W = [ 84  15   2 -52  40  68 -61 -28]
W[0] = 84
W[5] = 68
W[6] = -61
W[4] = 40

data =
[[4325, 7329, 4666, 5502, 4049, 7227, 6514, 4174, 4890, 5836, 5020, 3883, 6564, 5275, 4620, 4219],
 [4002, 6853, 5914, 5342, 4715, 6417, 6953, 5072, 5222, 5014, 6927, 4673, 5325, 6098, 4498, 4734],
 [6437, 2403, 6117, 4582, 6028, 2901, 4567, 5944, 4468, 3643, 6433, 6939, 3159, 4602, 7242, 6117],
 [4444, 7630, 5204, 5091, 4388, 7379, 5544, 4676, 5407, 5987, 5162, 3717, 6878, 6205, 3857, 4135],
 [3418, 8103, 4151, 5573, 3493, 7860, 7080, 3794, 4738, 6058, 4803, 3140, 6862, 5269, 3470, 3212],
 [4307, 7864, 5650, 4875, 5063, 6962, 5516, 5085, 6199, 5907, 5775, 4483, 6629, 6504, 4438, 5177],
 [6628, 3172, 6850, 4626, 6733, 3369, 2970, 7091, 5931, 4572, 6130, 6357, 4057, 6426, 5555, 6257],
 [6095, 4345, 5061, 6113, 6253, 4533, 5587, 5064, 5208, 5769, 4919, 6648, 5232, 4390, 7087, 6771],
 [3148, 8148, 3282, 4738, 3068, 7561, 6525, 3089, 4210, 5808, 4022, 2775, 6809, 4462, 4595, 3052],
 [6170, 1866, 6751, 4836, 6494, 2352, 4266, 6747, 4666, 3569, 7078, 6771, 2523, 5504, 6337, 5983],
 [6890, 2585, 6468, 4517, 6308, 2777, 3670, 7072, 5791, 3798, 6116, 6865, 3212, 5388, 6779, 6670],
 [6852, 4784, 6045, 6207, 5609, 5176, 4819, 6784, 6833, 5560, 5013, 5699, 5399, 5857, 5487, 6680],
 [6271, 4697, 4251, 6207, 5456, 5381, 5714, 4755, 4843, 6035, 3781, 5889, 5822, 4061, 5882, 5446]]
data[-13][-16]: 4325
data[1][2]: 5914
data[:, -10]: [6514, 6953, 4567, 5544, 7080, 5516, 2970, 5587, 6525, 4266, 3670, 4819, 5714]
data[:, -13]: [5502, 5342, 4582, 5091, 5573, 4875, 4626, 6113, 4738, 4836, 4517, 6207, 6207]
data[-6][-13]: 6113
data[11][-1]: 6680
data[1][-9]: 5072
data[-9][-10]: 7080
data[-11][-5]: 6939
data[-12][-16]: 4002
data[12][-5]: 5889
data[:, 1]: [7329, 6853, 2403, 7630, 8103, 7864, 3172, 4345, 8148, 1866, 2585, 4784, 4697]
data[:, -5]: [3883, 4673, 6939, 3717, 3140, 4483, 6357, 6648, 2775, 6771, 6865, 5699, 5889]
data[:, 0]: [4325, 4002, 6437, 4444, 3418, 4307, 6628, 6095, 3148, 6170, 6890, 6852, 6271]
data[-7]: [6628, 3172, 6850, 4626, 6733, 3369, 2970, 7091, 5931, 4572, 6130, 6357, 4057, 6426, 5555, 6257]
data[-10][1]: 7630
data[-11][-16]: 6437
data[7][6]: 5587
data[-4][9]: 3569
data[9][-5]: 6771
data[-7][11]: 6357
data[-12][-13]: 5342
data[11][-15]: 4784
data[-3][7]: 7072
data[7][14]: 7087
data[0][7]: 4174
data[8]: [3148, 8148, 3282, 4738, 3068, 7561, 6525, 3089, 4210, 5808, 4022, 2775, 6809, 4462, 4595, 3052]
data[9]: [6170, 1866, 6751, 4836, 6494, 2352, 4266, 6747, 4666, 3569, 7078, 6771, 2523, 5504, 6337, 5983]
data[4][-6]: 4803
data[0][9]: 5836
data[1][10]: 6927
data[12][-4]: 5822
data[-3][-4]: 3212
data[7][1]: 4345
data[11][7]: 6784
data[4][-9]: 3794
data[-1][6]: 5714
data[-3]: [6890, 2585, 6468, 4517, 6308, 2777, 3670, 7072, 5791, 3798, 6116, 6865, 3212, 5388, 6779, 6670]
